Some points:
[ -21  -15  -12 -122 -127   -2  -10  -14    2  -18   16   14   24   19   10   18   21  -11   19   17   18   10   22   -4   -7    1    3  -38  -24  -22    9  -22  -22  -14  -24  -30   -8  -20   15   11    3    3    0  -17  -14   -6   -4  -18]
[-28  18  21  25  20   7   9  26 -17 -19 -24 -16  -2   2  -6 -45 -11  -9 -48 -44 -29 -36 -48 -45 -50   2 -28 -33 -52 -35 -23 -18 -39 -38 -24  -7 -25  -9  23 -11 -15   3  13   6  27 -10  -1 -13]
[ 10  23  28  28  15  30  11  -3  28  30  23  12 -24 -11  -8   0 -26 -19 -21 -18 -24 -31 -26 -14 -16 -45 -69 -43 -29 -49 -68 -74 -37 -35 -28   4  11  16   0   2  13   7   4   7   9  13   4   3]
[-127  -23   -3   10   16   15   24   16   20   25   23    5   -3   19    0   38   10    6   24   26   10   -7    9    1   22   12   16   35    3    0   29   12   34    8   15   16   29   14    3   15  -18   30   16   22    9    6   -1   51]
[   7   -8  -44 -127   -3  -13    7   22    5   22    0    3    1   -1    5    6   -7   16  -13  -16   -4  -10  -15   -7   -8   -6   -9    7   13   23   -4   21   16   -2   31   13   17   26   -3    9   -1    2   10   16    6   -3  -11    3]
[ 50  30  19  24  41   4  38  36  11 -12  -7 -15   0  -2  11  -6   4   6  20  -6   1   8 -11 -16  -5 -20  41  -7 -29 -64 -47 -22 -13 -14 -22 -49 -18  -4 -18  -1  29   9   9  26 -13  -6   1  25]
[  -8   -2 -127  -52  -15   16   -1    5   22   14   14   -6   -1  -10   -6  -19   -4   -8    0    0   -9   -4   -1    1   11    7   11    9   -1    5   10    0    6   39   -2   32    2    2   23    9   17   12    2    1   14   -2   10    3]
[ 46  30  28  32  22  32  12  41  21  34  12  -8 -36 -21 -62   9 -25 -12   6 -12 -22  -2   9 -13  15  -8  14 -11 -19  30   2   2 -19 -39 -40 -26 -37 -17 -13   1  17 -20   9 -13  13  13  13  29]
[ 27  18  20  19  20   9  21 -13 -52 -63 -69 -30 -16 -36 -23 -22  18  13  12   7 -24 -18  13 -22 -30 -35 -42 -17 -10  -1 -16   4   0   5 -11  15  30  19  26  26  -8  17  -1  17 -10 -10  37  11]
[ 20  25  35  16  38  30  23  16  22   2  27   5  14   3   2 -30   8 -10  15  -8 -12 -13  18  14   9  20   8  -9  14  -8   7  19   8  10   2 -12  -9 -17 -42 -81 -61 -75 -74 -64 -43 -11  13   5]
[  -9   -3   -6  -11  -32 -127  -45  -13  -24  -14   12    2  -10  -12    0    3    0   -7   20   17    0    9   -2   17    0   20    7  -15   -3   27  -10  -26  -16    4   -2  -17   -3   -1    1   -3   -9   -5    0  -19   16    3    6    4]
[15 21 32 25 30 25 50 46 27 53 47 45 41 46 43 17 33 -9 25 30 13 22 39 17 16 17 23 26 24 29 50 32 21 37 45 36 50 38 65 25 45 73 35 42 34 51 39 13]
[ 10   7  35  14   8  15  -1 -14 -27 -75 -46 -44 -22 -37 -41 -10 -32 -60 -37 -17  -1 -15 -40 -30 -21 -34 -14 -23  -5 -10   8   5   0  42  45  29   2   4   5  30  24   8  -3  -8  20  27  -4  17]
[-92  10   4  20  22  33  17  32  36   5  20  36  45  21  46  31  28  54  19  10  35  50  10  41  25  30   4  -7  31  33   0  30   7  19  14  20  13  41  16  42  49 -16  39  12  31  23  42  17]
[ -10 -127 -115    9   -2   -3   14   23   -1    5    9   31    0   24   15   29   -2  -12   -2   -3   -5   -5  -12  -11  -22   -6  -22   -7   14   -3   20   24    6  -14   16  -16   31   17    0    6   -2    2   18    1  -11    9   -5   -2]
[  64   12   22    9  -10  -53 -119  -51   -4  -13   -8   10  -15   11   -2    9    4   25    5  -11   29   -4   -5   -2   17   40   19   15   26  -21   11   12   31    9    2   29   37   14   37   25    3   11   17    7   30  -15    6   35]
[ 46  42  31  44  30  33  29  25  14  35  19  39  24  26  -5  18  -8  22   3  38  21 -27  15  19  -6  19   0  21   0  15 -10  12  -9  21  37 -10 -23 -14  -3   6 -35 -61 -30 -35 -64 -54 -95 -65]
[ -82 -127    0   -8   12   20   11    1   23   23    9    3   23    0   -4  -21   13   29    5    5   12    7   17   12   14    8   36   17    8   14  -16   -9   17   27    7   27  -14   -6   13   10   25   12   -9   14   23   10   14   -3]
[  24   16   10   14    6    1  -56 -108  -49  -27   19  -38   -4    3   -3  -11   -1    9    2  -11  -22  -15  -13    5  -26  -16    1  -30  -39   17   21    1   45   10   24    5   18   22  -11   14   17   13   40   19  -10    9    9  -16]
[  10   28   33   35   27   22   27   27   24   17   10   -1   -5   -4   11    5    8   -8    0  -21   -5   38   -8   -5   20   -8   18    7   13   13   20    9   25    1  -16   23   17   -1  -17  -33  -22  -25  -63  -80  -80 -104  -84 -102]
[  -5   16    3    6    8   21   -8  -89 -127  -53  -45   -7  -22  -19   -1    4  -22  -13  -12   -5   -2    9    5    6   17   12   16   28   12    5   -8   -4  -24  -11   -6   -2   -2   13   13  -20   13   -8   -2    4   17   14  -11   15]
[ 49  32  20  31  26  40  17  11  30   1 -14  25  14 -13  28  -9  17 -13  -3  21  -5   4   2   5   4   2  21  21  14   8  13 -31  20 -41 -31 -27 -29 -31 -63  -6 -47 -11 -24  -9  41  17 -24  -6]
[ 55  23  25  31  33  28  39  11   6  13  28 -10  18   9  -1  43  11  28  -9   5  30  25  -3  -3  -2   2 -18  11  10   9  16  -9 -33   0 -32 -22 -49 -68 -34 -55 -43  -6  -6   4  -6 -17  16  14]
[  19    7    0  -13 -127  -75    9    2    6   16  -10   -2   -1   -1   -1   -4    4   14  -11   -6   -5   -2   -9    5   13   -2    2   30    7    1   -4   20   22    7   16   29    4   16  -11   -9    0    3    1   21    6   14   13   15]
[ -28   12   -4   -2  -10  -78 -127  -52  -12   11  -17    4   21   11   10   -5   -2  -11  -11    7  -14    6   17  -10    0  -45  -24   14    5  -12   -3   16  -24   -3   -5  -10  -25  -16  -10   -7   16    8  -15   16  -22   16    3  -16]
[  8  17  22  19  20  26  17  17  19  -9 -49 -60 -65 -26 -17 -46 -38 -20  -7  -5  13   1  15  39  11  33 -13  -3  17  -4  -6  -5 -21 -26 -11 -51 -19 -37 -15  -6 -11  15  15   8 -21  14  18 -23]
Along one direction, these points spread out more than along any other. How far along it is each point below, from 0 to 99? The average is 50, and the first point in the table lies past the average. One standard deviation of the points above along it is 16.
[  -5   16    3    6    8   21   -8  -89 -127  -53  -45   -7  -22  -19   -1    4  -22  -13  -12   -5   -2    9    5    6   17   12   16   28   12    5   -8   -4  -24  -11   -6   -2   -2   13   13  -20   13   -8   -2    4   17   14  -11   15] --> 50
[ -10 -127 -115    9   -2   -3   14   23   -1    5    9   31    0   24   15   29   -2  -12   -2   -3   -5   -5  -12  -11  -22   -6  -22   -7   14   -3   20   24    6  -14   16  -16   31   17    0    6   -2    2   18    1  -11    9   -5   -2] --> 67
[ 50  30  19  24  41   4  38  36  11 -12  -7 -15   0  -2  11  -6   4   6  20  -6   1   8 -11 -16  -5 -20  41  -7 -29 -64 -47 -22 -13 -14 -22 -49 -18  -4 -18  -1  29   9   9  26 -13  -6   1  25] --> 37
[ -82 -127    0   -8   12   20   11    1   23   23    9    3   23    0   -4  -21   13   29    5    5   12    7   17   12   14    8   36   17    8   14  -16   -9   17   27    7   27  -14   -6   13   10   25   12   -9   14   23   10   14   -3] --> 69
[  19    7    0  -13 -127  -75    9    2    6   16  -10   -2   -1   -1   -1   -4    4   14  -11   -6   -5   -2   -9    5   13   -2    2   30    7    1   -4   20   22    7   16   29    4   16  -11   -9    0    3    1   21    6   14   13   15] --> 63
[ 46  42  31  44  30  33  29  25  14  35  19  39  24  26  -5  18  -8  22   3  38  21 -27  15  19  -6  19   0  21   0  15 -10  12  -9  21  37 -10 -23 -14  -3   6 -35 -61 -30 -35 -64 -54 -95 -65] --> 26
[ 27  18  20  19  20   9  21 -13 -52 -63 -69 -30 -16 -36 -23 -22  18  13  12   7 -24 -18  13 -22 -30 -35 -42 -17 -10  -1 -16   4   0   5 -11  15  30  19  26  26  -8  17  -1  17 -10 -10  37  11] --> 46
[ 46  30  28  32  22  32  12  41  21  34  12  -8 -36 -21 -62   9 -25 -12   6 -12 -22  -2   9 -13  15  -8  14 -11 -19  30   2   2 -19 -39 -40 -26 -37 -17 -13   1  17 -20   9 -13  13  13  13  29] --> 34
[  8  17  22  19  20  26  17  17  19  -9 -49 -60 -65 -26 -17 -46 -38 -20  -7  -5  13   1  15  39  11  33 -13  -3  17  -4  -6  -5 -21 -26 -11 -51 -19 -37 -15  -6 -11  15  15   8 -21  14  18 -23] --> 35
